128 stands for zero in the data rows.
Here is a table of points, one per row:
[119  87 131 186 129 153 136 140 125 147 112 131 114 128 104 114 132 123
 148 138 117 117 155 126 108 124 117 124 135 113 164 111 115 145 139 136
 115 112 115 120 125 162 148 113 122 129 123 138]
[115  96 113 203 171 138 114 133 114 155 130 118 145 135 106 129 125 172
 113 143 132 122 141 132 139 117 149 129 151 132 118 140 131 105 126 121
 126 124 124 138 140 120 113 143 123 126 127 144]
[123 106  99 154  89 103 119 122 136 107 122 126 129 185 102 148  94 102
  98 157 122 123 171 132 118 118 142 136 113  97 126 129 126 125 113 232
  85 121 172 118  85 103 183 124 132 111 104 102]
[105 109  92 139 125 134 135 149 114 129 119 139 128 118 104  98 108 138
 161 185 142 106 252 137 120 119 160 122 139 112 138 138 147 123 105 164
 102 127 152 107  87 117 129 108 133 134 145 128]
[115 164 191  99 115 116 101  87 115 109 138 110 154 108 126 143 120 121
 195 143 113 103 126 160 129 129 135 163 108 108 110 130 106 103 114  90
  91 144 137 105  83  99 120 122 102 109 134  95]
[143 123 104 130 112 113 109 124 102 129 110 162 109 118 123 139 106 119
 107 125 132 166 152 116 122 120 121 128 128 114 141 131 115 128 128 148
 115 114 125 109 125 128 132 128 134 128 110 134]
[172  92 157 100 108 124  95 131 184 129 123 112 112  95 181  99 186 124
 110 120 115 158 111 119 206 148 112 111 203 167 127 122 114 155 175  88
 142 121 139  99 255 144 119 109 133 125 133 185]
[131 154  95 174 118 122 116 132 112 141 103 103 120 120 123 128 112 141
 131 105 127 134 129 110 119 114 128 128 126 155 143  99 139 146 128 146
 147 111 114 148 108 179 121 117 132 129 107 110]
[ 93  79 168  81 170 178 205 105 179 144 147 101 102 135 233  91 152 127
  77  88 134 130  74 117 117 123 109 135 158 134 166 160 127  93 105 116
 255 120  92 101 108 131 134 170 128 132 168  88]
[ 93  88 140  98 106 147 119 101 100 119 164  96 137 100 122 116 185 151
 104 126 141 136 101 139 162 144 120 121 121 150  93 177 183  91 115  95
 216 181 161 104 149 112 140 164 125 174 150 134]
[133 111 125  98 150 124 140 117 109 146 125 126 114 104 137 121 108 150
 104 133 130  98 105 129 124 124 115 131 138 110 131 140 126 125 109 113
 125 138 116 109 134 131 165 131 133 114 115 117]
[133  94  96 182 119 173 120 163  98 140  99 104 121 145 119 179 108 110
 111  96 145 220 124 120 111 129 136 122 156 140 130 127 155 129 129 100
 113 108 103 117  93 146 110 114 145 126 116 180]
[118 194 189 111 107 115 110 154 119 111 104 132 166 100 144 171  98 118
 107 126 118 110  92 128 128 115 141 125 110 108 112 163  96 122 123 132
 102 130 170 109 106 111 126 115 127 144 101 106]
[121  91 125 166 118 146 118 135 129 118 121  99 140  96 106 114 145 119
  98 101 123 116  96 144 128 166 114 123 170 123 143 108 160 170 127  81
 172 129 135 116 112 148 133 132 139 153 135 140]
[127 104  95 132 171 130 109 136 112 145 103 111 106 122  98 101  96 114
 136 172 131 112 115 131 122 143 115 133 144 110 132 115 111 140 150 111
 140 130 118 135 184 129 112 138 122 152 138 148]
[130 134 122 176 102 120 120 125  94 142 110 123 120  99 156 177 117 115
 141  97 126 103  92 118 106 120 117 135 133 108 133  96 123 126 124 123
 109 115 133 217 102 148 108 112 133 113 126 115]
[101  87 120  99 141 218 222 105 113 155 131 102  97 140 180 100 216 135
  77 104 120 176  79 118 115 128 111 125 122 179 128 135 117 102 107 137
 255 125  90  99  96 173 231 158 127 159 130  96]
[141 255  97 122 114 112 116 117 206 137 134 114 186  97 128 120  95 143
 158 121 125 119 232 126 131 111 107 113 120 176 115 115 114 162 124 110
 114 127 137 127 104 149  90 133 129 122 169 167]
[124 104  92 103 126 111  92 117  96 112 122 115 140 110 112 184 102 127
 146 115 126 164 109 135 111 148 130 140 112 108 134 128 149 101 123 128
  92 135 130 116 109 165 138 125 127 119 124 126]
[136 159 207  88 255 129  94 113 158 108 104 150 134  95 156 148 119 149
 124 132 113 108  92 133 116 114 117 177 114 117 133 138 110 106 136  98
  98 142 128  98 100 104 110 143 115 121 117 100]
[201 105 120 151 115 113 111 122 120 133 114  91 127  85 115 160 157 122
 125 106 124 135 152 118 117 147 125 113 127 171 126  95 132 181 141 131
 108 118 124 242 155 149 114 100 122 140 120 171]
[163 168 112 123 121 126  96 125 113 127 115 150 119  99 127 139 155 103
 191  95 115 159 109 122 133 141 110 121 108 216 140  84 163 176 183 119
 120 118 112 252 141 127 108 114 137 116 146 183]
[131 151 115  86  84 106 110 135 122 124 164 125 185  93 120 166 143 130
 146 138 119 138 107 124 123 121 124 130 121 139 124 168 104 124 127 124
  93 119 170 116 116 108 153 118 112 106 105 109]
[108 234 109 224  97 108 244 185 118 127 163 115 142 103  96 120 113 124
 142 169 167 112 110 117 107 115 133  98  96 110 112 188 152 103 103 203
  92 111 122 169  85 101 158  96 123 117 106 104]
[133 128 115  90 139 123 126 128 146 127 119 197 114  89 148 110 104 131
  99 110 132 101  92 130 121 126 119 158 126 115 135 102 106 104 116 151
 130 156 127 122 116  92 105 147 128  94 122  88]
[129 184 191  92 142 130 133 118 197 115 119 182 129  88 145  95 119 125
  82 139 125 124  98 127 131 105 115 139 131 117 117 128 103 133 116 108
 117 118 137 120 127 131 114 129 130 116 105  88]
[119 194 151  82 147 121  95  87  90 101 129 112  94 255 152 150 171 115
 181 126 101 138  93 187 128 137 149 177 104 100 100 116 164  87 148  85
 126 172 107 121  78  88  93 150 116 110 221  83]
[108 106 106  89 108 123 147 103 137 104 131 197 114 255 115 104 129 113
 129 122 149  97 209 147 127 153 187 119 120 114  98 121 153 104 117 139
  95 132 125 101  74 112 122 113 118 153 135 137]
[123 100 126 138 187 136 149 164 185 129 192 108 146  93 117  83 121 146
 136 115 128 114 131 112 189 140 110 106 115 145 144 117 148 172 113  86
 100 137 117 109 176 129 148 148 162 191 137 231]
[150 105 224 101  93 102 130  88 147 127 168 101 127 111 106 109  95 150
 241 119 113 172 152 136 186 109 100 100 107 155 106 124 142 126 144 119
  88 126 181 137 205 127 114 137 119 119 133 152]
[174 136 137 119 122 139 133 121 107 128 109 115 127 179 123 135 124 111
 130 105 122 185 172 111 130 169 123 111 186 179 141  91 131 198 197  90
 128 127 125 142 250 167  94 127 144 116 130 167]
[137 110  90 170 128 149 132 128 122 128 133 156 126 161  96 169 151 125
 138 231 128  98 135 116 127 131 175 123 101  98 140 110 115  92 116 125
 104 119 133 109  84 129 128 101 129 127 122 105]
[149 157 122 126  97  98 114 135 121 145 147 121 153  77 130 104 105 138
 147 113 118 124 111 123 161 109 111 114 105 151 106 132  98 157 141 135
 111 129 111 130 143 103  93 138 107 112 108 124]
[ 94  99 133 169 173 136 171 167 104 131 109 153 131 132  93 113 199 137
 103 136 145  94 120 121 132 120 151 117 110  87 131 128 123 154 121 117
 129 134 146 117 109 103 101 139 112 178 119 139]
[130 101 120 106 115 120 100  98 135 105 145 112 119 149  92  89 101 123
 126 157 138 124 130 130 129 122 120 133 135 111 116 127 143 104 110 109
 107 136 114 117 100 108 169 124 125 118 142 133]
[124 166 117 120  86 103  88 136 140 139 142  99 149  89 106 177 107 126
 108 153 128 112 147 123 118 114 142 119 117 157 106 139 113 145 136 246
  96 118 118 121 123 106  96 121 129 105 127 133]
[124 127 131 108 129 113 181 114 128 123 122 157 115 100 148  92 135 120
 107 119 136 131 170 117 118 119 129 132 104  95 135 118 107 133 121 109
 150 110 105 145 111 129 132 131 152 134 111 101]
[119 121  96 175 122 116 101 190  93 127 114 144 108 201  96 162 103 144
 158 114 133  90 141 122 103 103 162 117 114  94 167 127 140 111 137 224
  93 129 133 130  94 111 184 118 133 102 121 105]
[100  81 129  85 156 127 161 111 158 122 154 113 114  96 188  92 133 107
  79  91 140 134  82 140 106 142 108 134 174 115 136 184 113  95 111 106
 162 144  99 104 161 143 133 141 119 125 123 110]
[126 115 114 127 109 126 108 160 121 136 112 198 107 117 146 128 130 134
 105 134 128 120 108 130 103 142 131 138 120  92 125 115 104 124 122 125
 110 113 121 126 177 160  99 128 144 122 116 104]
These points spread out most along one direction. Take the direction at right angles to it along which they spread out most. Then take the direction at right angles to both along which they spread out most. Go by this last direction. How many in every 100 of the points above lie lower along it than each point below? Round to a whole number. More than half of the points above lie lower than the first one.
[143 123 104 130 112 113 109 124 102 129 110 162 109 118 123 139 106 119
 107 125 132 166 152 116 122 120 121 128 128 114 141 131 115 128 128 148
 115 114 125 109 125 128 132 128 134 128 110 134] 57
[126 115 114 127 109 126 108 160 121 136 112 198 107 117 146 128 130 134
 105 134 128 120 108 130 103 142 131 138 120  92 125 115 104 124 122 125
 110 113 121 126 177 160  99 128 144 122 116 104] 45
[133 128 115  90 139 123 126 128 146 127 119 197 114  89 148 110 104 131
  99 110 132 101  92 130 121 126 119 158 126 115 135 102 106 104 116 151
 130 156 127 122 116  92 105 147 128  94 122  88] 20
[130 101 120 106 115 120 100  98 135 105 145 112 119 149  92  89 101 123
 126 157 138 124 130 130 129 122 120 133 135 111 116 127 143 104 110 109
 107 136 114 117 100 108 169 124 125 118 142 133] 30
[123 100 126 138 187 136 149 164 185 129 192 108 146  93 117  83 121 146
 136 115 128 114 131 112 189 140 110 106 115 145 144 117 148 172 113  86
 100 137 117 109 176 129 148 148 162 191 137 231] 63
[141 255  97 122 114 112 116 117 206 137 134 114 186  97 128 120  95 143
 158 121 125 119 232 126 131 111 107 113 120 176 115 115 114 162 124 110
 114 127 137 127 104 149  90 133 129 122 169 167] 15
[129 184 191  92 142 130 133 118 197 115 119 182 129  88 145  95 119 125
  82 139 125 124  98 127 131 105 115 139 131 117 117 128 103 133 116 108
 117 118 137 120 127 131 114 129 130 116 105  88] 8
[115 164 191  99 115 116 101  87 115 109 138 110 154 108 126 143 120 121
 195 143 113 103 126 160 129 129 135 163 108 108 110 130 106 103 114  90
  91 144 137 105  83  99 120 122 102 109 134  95] 3
[149 157 122 126  97  98 114 135 121 145 147 121 153  77 130 104 105 138
 147 113 118 124 111 123 161 109 111 114 105 151 106 132  98 157 141 135
 111 129 111 130 143 103  93 138 107 112 108 124] 23
[137 110  90 170 128 149 132 128 122 128 133 156 126 161  96 169 151 125
 138 231 128  98 135 116 127 131 175 123 101  98 140 110 115  92 116 125
 104 119 133 109  84 129 128 101 129 127 122 105] 65
